In the rows, 128 means zero.
Each path below is one point turned by a fixed rotation once a step. After each direction that follows a path, write how fast that rotation turns it, in degrees per step (0 if it stays still).
Each turn is a multiple of 5 degrees from 10 to 175, or 0.
Each row of a path follows its step; steps can be skipped.
Rotation 1:
step 0: [127 133 140 128 131 128 130 118 129 129 126 136 135 131 132 120 128 139
 123 122 119 122 134 128 122 119 127 134 129 143]
step 1: [124 126 130 130 132 136 125 119 133 135 126 137 142 122 120 132 128 124
 136 126 133 119 124 133 140 126 129 127 123 118]
step 2: [122 125 139 129 129 123 132 119 125 117 135 129 132 134 141 125 136 124
 121 116 128 135 133 128 129 133 125 131 125 117]
step 3: [133 132 130 135 140 126 138 114 122 131 119 115 127 121 118 136 126 131
 131 126 130 128 130 128 131 130 120 136 128 130]
step 4: [135 121 133 127 131 126 135 121 133 135 132 144 127 133 130 114 127 137
 134 118 130 131 126 125 132 135 129 128 125 137]
step 5: [122 134 134 123 133 125 117 120 126 119 125 132 131 116 123 119 119 121
 134 128 126 124 133 139 139 130 122 126 128 125]
step 6: [127 129 133 130 133 125 134 119 122 136 138 125 126 140 126 125 127 120
 130 125 135 140 134 133 125 130 141 130 125 115]
step 7: [133 124 139 126 134 128 136 125 131 125 113 123 117 130 123 121 131 128
 126 127 126 133 136 130 133 116 116 132 133 131]
step 8: [134 139 132 140 130 126 130 124 134 142 131 133 137 129 121 110 132 129
 128 130 131 121 126 130 130 132 134 127 133 132]
step 9: [124 127 144 119 133 125 115 127 131 126 120 132 139 133 130 128 127 118
 129 119 122 130 129 129 135 120 134 129 121 129]
[130 130 131 125 127 127 129 129 131 128 131 125 130 128 133 130 127 129
 133 131 126 129 130 129 128 128 126 129 126 120] -> 90
[127 127 127 125 129 128 133 131 129 129 126 132 131 129 128 128 129 124
 130 126 127 132 128 123 126 132 132 128 131 127] -> 155
[128 123 129 131 129 128 126 128 134 128 128 126 133 131 125 129 128 127
 125 129 127 128 128 130 123 130 124 127 130 127] -> 55
[128 131 128 128 127 128 128 130 126 126 123 129 131 124 122 131 129 132
 128 132 129 129 132 130 130 129 128 129 128 127] -> 160
[127 130 126 130 126 123 126 130 126 127 126 126 129 130 130 124 128 126
 126 126 127 123 128 128 131 134 128 129 131 125] -> 115
Rotation 2:
step 0: [143 136 121 113 128 126 131 125 131 123 126 133 127 132 128 131 129 133
 120 128 129 126 135 122 119 125 122 122 127 126]
step 1: [122 126 129 126 124 130 130 140 128 124 127 136 124 131 128 119 127 123
 136 138 120 123 131 124 128 133 120 135 124 115]
step 2: [123 123 120 128 126 134 126 115 136 113 130 122 132 125 132 126 125 133
 121 128 126 124 131 128 128 118 121 131 120 129]
step 3: [141 131 137 127 125 129 128 121 124 127 125 130 125 127 124 119 121 118
 118 127 122 119 130 131 134 138 128 126 123 121]
step 4: [134 127 133 124 124 124 127 135 134 109 121 125 123 124 129 132 135 131
 134 127 125 120 134 130 120 124 131 133 133 129]
step 5: [127 128 125 130 128 131 132 124 137 130 136 135 132 118 135 122 134 133
 129 129 114 119 121 128 138 137 127 131 129 125]
step 6: [128 122 121 125 128 124 122 122 127 122 118 127 123 128 123 125 123 127
 124 119 126 115 129 116 132 123 126 119 136 136]
step 7: [132 137 129 132 129 128 126 134 131 131 126 139 121 123 120 130 124 138
 124 128 116 123 134 124 118 136 132 131 119 126]
step 8: [128 121 118 125 135 136 133 130 126 113 127 126 127 134 134 132 129 129
 132 130 126 123 122 121 124 140 120 131 129 132]
step 9: [125 129 125 125 119 136 128 117 123 134 128 126 126 138 121 124 134 137
 122 129 117 120 131 124 136 125 129 132 122 122]
[124 129 125 128 126 126 123 124 125 129 129 124 126 124 128 126 129 124
 125 127 124 131 127 126 128 127 127 130 128 129] -> 100
